One turn moves each row of this set onto another row. After a few examples, where does it send each row asked below?
Kosa: [ -1   5  34   3  12  10  28   5  30 -20  22 -18 -36  -9  27 -27 -23  22
  16 -13  -2 -26   8  24   9  25   5   1 -16   0   6  -8   1 -12  20   5
  14  -8 -41]
relaz: [ 13  15  11   8 -19  16  25  29 -26  -3  -9   8  23  -4 -11  21  -1  -6
  18   5  14   9 -18   0  14 -14  -1   1  27 -34   9  -5   2   1  27  10
   2  14 -32]
kuri: [ 32   7  11  -2 -14  17  12  43 -12  -1 -22  -6  23 -11 -20  12  -8 -15
  30   5   5   1  -3 -11  17  -8   8  12  10 -20 -15  -7   3  -6  18  15
 -17  11 -21]
vapok: [ 28  -5   5   2 -15  17  12  34 -19  10 -20   0  21  -9 -22   8 -16  -1
  20   7   5   4 -21   7   9 -14  12  12  12  -9 -19  -9   7  -8   6   5
 -12  -7 -15]
Gemi: [ 19   6  16  14 -14  24  20  24 -18   0 -19   4  15   1 -15  14  -2  -2
  30   8  19  -1  -3 -17   7 -26  16  14  30 -27   8   3   6  -1  27   2
  -4  13 -27]
Sif: [ -6   2  34   0  13  -1  21 -10  12   4  18  -8 -42 -11  21 -14   5  24
  34 -16  -3  -7   1  17  37  15   9   0   2  -8  20  14 -11 -25  26 -13
  26  -8 -18]
Botop: [ 22   3   3  -4 -17  28  21  37 -18   1 -19   2  20  -5 -22  15 -17  -9
  33   9   8   5  -8   7  12 -14  13   8  12 -19 -14  -9  -3  -7  17  11
 -18  -3 -24]
dibu: [ -1   3  43 -12  12 -11  23   7  23  -3  20   3 -35 -19  19 -13 -13   9
  23  -9 -25 -21  24   7   7  12  26  30 -20 -11  34 -20   4 -21  11 -24
   5  14 -17]
puv: [ 16   8   6  13 -14  15  24  28 -24  -6 -18  11  17  -1  -8  16  -4   0
  31   7  13   4  -8 -10  20 -20   4   0  24 -35   4   4  -3  -9  26  13
   3  14 -28]
ler: [ 17  14  22  12 -19  21  22  25 -16  -2 -15  -1  21   0 -15  26  -6 -12
  19   3  13  10 -14 -18  13 -23   9  12  22 -29  11   3  10   6  24  -7
  -9  20 -30]
mipe: [ -3  27  43 -12  14  -2  23  13  15  -8  23  -2 -26 -17  13   3   8  20
  -2 -11 -26  -7  12  30   7  13  17  12 -32 -25  31 -40 -12 -19  13  17
   3  30 -12]
Setad: [ -9  23  53  -7  17  11  27   3  35 -26  18 -21 -21  -3  15  -2  -6  29
   1 -14  -5 -18   7  30  -1  15   3   0 -23 -12  13 -22 -12   1  34  27
   2  17 -37]
zalo: [ -4  22  55 -23  14  28  17  -2  25   7   6 -25 -21 -12 -11   7  11  25
   7 -13 -10   7  -3  46  18   5  22   6 -30   1   4 -16 -20  -8  25   3
 -19   3  -6]
Dila: [ 23   3   5   2 -24  26  24  36 -18   6 -13   1  18 -12 -18  11 -18 -16
  26   5   9   9 -18   6  13  -8   7   9  14 -13 -12  -5  11  -4  12  -4
 -12  -7 -24]
zim: [-12  25  45 -10  14  19  31  -3  19  -3  20  -5 -30 -12   7   4  -4  22
   3  -6 -16  -3   7  36  -6  -6  34  20 -35 -19  34 -35  -7 -15   8  -7
 -11  13 -13]
leru: [ 26   1  11  -8 -18   5  16  42 -13   0 -16   0  26 -12 -15  17 -15 -24
  30   0   1   7  -8  -6  22   0   0  11  12 -14  -9  -9   4  -2  19   1
 -15  10 -27]
Zisa: [ -5  23  43 -25   4  -4   6   6  36 -29   9  -5 -23 -22  10  -7  14  16
  -4 -12 -10 -17   6  38  24  -1  25  -4 -12 -16  21 -43 -12 -10  42   7
 -11  26 -42]
pumar: [ -5   3  45  -3  16   1  22   3  42 -26  16 -19 -31  -5  26 -20 -32  17
  23 -15  -6 -25  16  11  10  17  10   8 -21   2   7  -4  -3 -10  22  -4
   4   3 -41]
bil: [ -7  37  32  -2   2  23  13  -1  33 -23   6 -17 -35 -21  13  -8   8  18
  -8 -11  -1  -3  -9  43  19 -18  43  -8 -19 -10  14 -31  -4 -13  19  -7
  -9  13 -35]
pugul: [ -3  -3  49  -4  14  -5  14 -12  18   6  12 -10 -39 -11  14 -14   5  18
  31 -14  -4 -16  13   3  33  15  14  12   5  -6  26  12  -6 -19  34 -24
  17   1 -20]
pap: [ 16   7  10  12 -12   3  17  23 -27   2 -15   9  24   1 -13  20   2   9
  17   5  12   3 -19  -2  10 -21   2   6  31 -33   6  -1   2  -7  23  15
   7  11 -24]
gaka: [  1  12  16  -6  -2  -3  12   4  23 -20  15   2 -43 -28  24 -32   0  15
  13 -11  -4 -23   1  36  30   9  25  -6   2  -8  13 -26   3 -23  28  -7
  13  -3 -43]
sidun: [ -5   7  32 -11   2  -7   4  -3  42 -26   5  -9 -37 -20  21 -17 -14   4
  22 -12 -10 -17  10  18  34  -8  35   4  -7  -3  19 -16  -3 -19  25 -30
  -5   7 -42]
nibom: [ -7   7  20  -7   8  -2  36   4  10  -4  27   7 -40 -19  30 -15 -18  19
  20 -10 -20 -12  10  31  10  13  20   9 -24 -16  29 -20  -4 -33   2  -9
  19  -2 -15]
nivod: [ 18   7  21  19  -9   8  11  18 -17   2 -21   1  22   3 -15  22  -5   3
  16   5  13   4 -16 -17  10 -32  14  14  23 -29  11   3   5  -2  19   0
  -1  17 -23]
raku: [ -8  27  52   6  16  24  27   0  37 -23  15 -28 -27   0  17  -3  -9  30
  -3 -15  -1 -11   1  24  -2   4  16   1 -28  -9  11 -16  -6   1  24  14
  -3  11 -34]
Tuvo: [  5  21  55 -24  16  11  13  11  22   3   7 -23 -19 -16  -7   5  22  23
   4 -15 -14   1   0  37  27  16  11   2 -29  -4   3 -20 -20 -11  30  17
 -13  15  -5]
fonav: [ 29  -7  12  -9  -9  -6   7  37 -14   4 -25  -1  29 -10 -21  15 -17  -8
  25   5  -2   3  -9  -3  18 -11   7  13  10 -13 -16  -9   1  -9  13  11
 -16   5 -19]

kuri -> puv
pumar -> Setad
And these:
vapok -> nivod
Sif -> zalo
Zisa -> gaka
zim -> dibu
Dila -> ler

One turn moves each row of this set onto another row. After a few examples, where does it send each row asked below?
W: [ 32  25  14   6   1   6  -7   8 -21 -12  -6  27 -15  15]
Y: [ -5 -19  19  -9   7 -31  -7  15 -21  -7 -14   9  -8 -13]
G: [ 25  14  14 -22  -1 -12 -11  22   4  -3   6 -10   6  -1]
V: [ -9  13 -17 -14   8  22  28   0   8   3 -13  24   6 -16]
F: [ -2  23  -1  12 -11  -5   9   4 -29 -16 -21   5 -21  -5]
Z: [-36  -4   1 -16   8  -9   5  14   5 -19  -2  18 -23  19]
X: [-22   1  -4 -11  16  17  19  -6  -5  11 -21  37 -11 -19]
J: [ 24  26  -8  13  -9   0  10  12 -17 -22  -9   9  -5   6]
C: [  3 -23  -5  -8   9   4  15 -19 -21  19   5  -2 -12  -7]
R: [ 16  -6  25  -6  21 -15 -23  16 -13   9   5   0 -10   1]
A: [ -1   2   5  -9  30  27   5  -6  -1  19  -8  42 -10  -5]
U: [ 13  14  -9 -11  21  32  14   2  12  12   1  30   6  -5]
H: [  7  21  19   6  -2  -2  -9   1 -32  -6 -21  23 -33   5]
N: [-10   6   2 -17  14   4  -5  19  18 -13  16  15 -16  33]
L: [ 15  -4   9 -33  -3  13   4 -20  -9  27   7   4 -16  -1]
M: [-23   6  -7 -19   1  -3   8  18  16 -24   7  11 -12  24]
K: [ 13 -30 -11 -14  -4  -3  25 -14 -16  -1   1  18   7  -7]
E: [-23  -5  11 -12  19  -4  -8  14   4 -11   8  23 -27  28]
S: [ 26 -10   3 -39 -16   7  14 -14  -4   5   2  25   3  -1]
Q: [  2   2   9 -24 -16 -27   4  21  -6 -18 -12  -1   8 -14]

R -> Y
J -> W
And these:
M -> N
K -> S
X -> V

